0: array([114, 169, 123, 132, 160, 123,  95,  95, 132, 114,  86, 114,  95,  77,  95, 114, 151,  95,  77, 151, 132, 132, 123, 105, 151, 179, 142,  95, 142, 114, 123, 160])
1: array([151,  86,  86,  77, 123, 179, 105,  77, 114,  77, 114,  86, 169, 123,  95,  77, 151,  77,  86, 151, 123, 132, 142,  77, 114, 179, 179,  77, 160, 151, 105, 151])
2: array([114,  77, 160,  77, 169, 114,  77, 142, 105, 132, 179, 142,  95, 132, 132, 160, 160,  77, 123,  86,  95, 114, 179, 160, 105, 105, 123,  77, 151, 179,  77, 123])
3: array([ 86, 105, 169, 179, 142, 151, 151, 142, 169, 105, 123, 114,  86, 160, 151, 132, 105,  86, 142,  95, 123, 179, 132, 151,  86,  86,  86,  86,  86,  77, 160, 132])
4: array([ 77,  86, 169,  95, 132, 151, 151, 123, 179, 179,  95, 169,  77, 142,  95, 179, 142, 160,  95,  95, 151, 160, 105,  86, 132,  86,  86, 105, 179, 179, 169,  77])
5: array([151, 114,  95, 114, 114, 142, 105,  77, 123, 169, 105, 179, 142, 114,  86,  86,  77, 123, 169, 169, 169, 142, 114, 114, 132, 132, 132, 132,  95, 160, 114,  95])
6: array([160,  95,  95,  95, 132, 151,  95, 123, 142, 142, 114, 151, 160, 114,  86,  95,  77, 105, 142, 169, 169, 169, 132,  77, 179, 160, 114, 123,  95, 169, 132,  77])
7: array([123, 160, 179, 169,  77,  86, 114, 179, 114, 151,  95, 132, 160, 179, 179,  77, 114, 151,  86, 151, 179, 151, 105, 123,  77, 179,  95, 142,  77, 132, 179,  86])
8: array([151, 169, 114, 105,  77, 132, 142, 179, 169, 151, 169, 123, 132, 114,  77,  95,  77, 105, 105, 114, 123, 142, 179, 132,  77, 123, 160, 123, 169,  86, 151, 105])
9: array([169, 114, 105, 132, 151, 169, 114, 151,  95, 142, 105,  77,  95,  95, 151,  86, 132, 123, 132,  95, 123,  95, 142,  86, 160, 142, 132, 169, 142, 179, 160,  77])
10: array([142, 114, 142, 142, 142,  77,  95, 151, 142,  86, 114, 169, 179, 105, 114, 160, 123,  77, 151, 114, 151, 151, 114, 105, 123, 114,  77, 123, 105,  86,  86, 142])
11: array([179, 142, 114,  86, 179, 169, 132,  77, 114, 114, 179,  95,  77, 123, 160, 142, 169,  86, 123, 132, 114,  86,  95, 114, 105, 169, 132, 179, 114, 105,  95, 132])
12: array([ 86,  95,  86, 179,  86, 105, 179, 132, 160,  77, 114,  77, 179,  86, 179, 160,  77, 123, 169,  77, 142, 179, 105, 105, 179, 105, 160, 132,  86, 179,  95, 114])
13: array([114, 179, 132,  95, 160, 169, 142, 123, 142,  77,  95, 142, 123,  86, 132,  95, 169, 151,  77, 169, 151, 142, 142,  77, 160, 169, 142,  95, 179, 123, 123, 114])
14: array([ 95, 142, 105,  95,  86,  77, 169, 179, 169, 151, 151, 151, 132, 132, 132, 142,  95, 142, 105, 132, 105, 169, 179, 142, 123, 169, 169, 132, 179, 142, 179, 132])

array([ 86, 142,  86, 151, 105,  86,  77,  86, 151, 160,  77, 151, 114, 132,  77, 151,  86, 151,  95, 114, 105, 114, 151, 169, 151, 151,  77, 151, 123, 151, 114,  95]) 5 0 6
array([105, 132,  77, 151, 151,  95, 160, 132, 105,  86, 123, 123, 179, 123, 169,  77,  95, 142, 179, 142,  86, 132,  77, 169, 105, 114, 151,  77, 132, 169, 105, 160]) 12 5 10
array([123,  86,  95, 114, 114, 105, 123,  86,  86,  95,  86, 142, 105, 151, 132, 114, 160, 105, 160, 179, 114, 105,  95,  95, 169,  86, 169, 160, 123, 114, 160,  77]) 5 9 6
array([132, 105, 151, 179, 151, 123, 142, 169, 132, 114, 105, 123,  77, 142, 114, 114, 105,  95, 142,  86, 132, 179, 169, 132,  95, 114,  77,  86,  95,  77, 151, 105]) 3 10 8
array([169, 151, 160, 105,  77, 160, 179, 151, 114, 142, 142,  77, 114,  95, 142, 169, 179, 179, 169,  86, 105, 160,  77, 151,  77, 160, 169, 169,  77, 179, 169,  86]) 9 11 14
array([105, 132, 114, 169, 105, 105, 132, 169, 123, 132, 132, 179, 132, 151, 105,  77, 123, 151, 114,  77, 179,  77, 151,  95, 142, 169, 105, 114, 123, 123,  95, 142]) 10 5 0
array([142, 105, 105,  77, 179, 132,  95, 105,  86, 169, 179, 114, 151, 160, 142, 132, 142, 114, 169,  95, 142, 105, 160, 151, 114, 132, 114, 105, 132, 160,  95, 132]) 2 11 5
array([142, 114, 114, 142, 169, 142, 151, 160, 105, 142, 105, 132,  86, 105,  95, 114, 105, 151, 123, 132, 160, 169, 142,  86,  86, 105, 123,  77, 142,  95, 105, 142]) 0 13 3
array([114,  77, 132,  77, 105, 169, 114,  86, 179, 179, 114, 179, 114, 142,  86, 169, 142, 160, 114,  95, 179, 151, 105,  86, 142, 132,  95, 105, 179, 169, 151, 105]) 4 5 6
array([114, 132, 151,  86, 114,  86, 105, 123, 114, 132, 151, 142, 105, 132, 179, 105, 105, 169, 123, 105, 160,  77, 179, 179, 179, 151, 105, 160,  77, 169, 132, 151]) 9 14 5
array([169, 105, 114, 169, 142, 160, 105, 142, 105, 114, 114, 151, 123, 142, 123, 105, 142,  86,  86, 142, 114, 123, 151, 160, 179, 114,  77, 114, 114, 132, 132, 179]) 0 10 9
array([151, 114, 151, 151,  77,  86, 114, 114, 179, 179, 105, 179, 169, 179, 142, 179,  95, 169,  95, 114, 142, 160, 114, 169,  95, 169, 114, 123, 179, 142, 179, 123]) 14 7 4
array([142, 142, 105, 142,  95, 132, 123, 169, 132, 160, 151, 169,  95,  77, 142, 123, 151, 114, 151, 179, 151,  95,  95, 132, 151, 151, 160, 132,  86,  77, 160, 105]) 5 0 8
array([ 77, 132, 132, 123, 151, 169, 114, 114, 132,  77,  77,  86, 105,  95, 105, 123, 160, 114,  77, 160, 160, 151, 123, 114, 151, 169, 142,  95, 151, 123, 132, 179]) 0 13 1
array([160, 160,  77,  95, 160, 105, 160, 160, 142, 114, 179, 132, 151, 169, 169, 160, 105, 114, 179, 142, 169,  95,  86, 179,  86, 132, 179, 179, 114,  95, 142, 123]) 11 14 8
array([132, 179, 160, 151,  86, 132,  77, 142, 123, 169, 132, 160, 169, 160, 105, 142, 105, 142,  95, 123, 114,  86, 142,  77, 142,  77, 123, 142, 142, 105, 169, 114]) 8 10 5
array([105,  86, 169, 114, 142, 114, 151, 142,  95, 142, 169, 123, 151, 179, 169, 142, 142, 132, 123, 105, 179, 142, 160, 179, 169,  95,  86, 151,  86, 142,  86,  77]) 2 10 3
array([ 86, 169, 169, 169,  77, 114, 123,  95, 151,  95, 160, 105,  77,  95, 105, 123, 132, 179,  86, 123,  77,  95,  95, 169, 132, 114,  77, 151, 160, 105, 123, 142]) 0 3 8
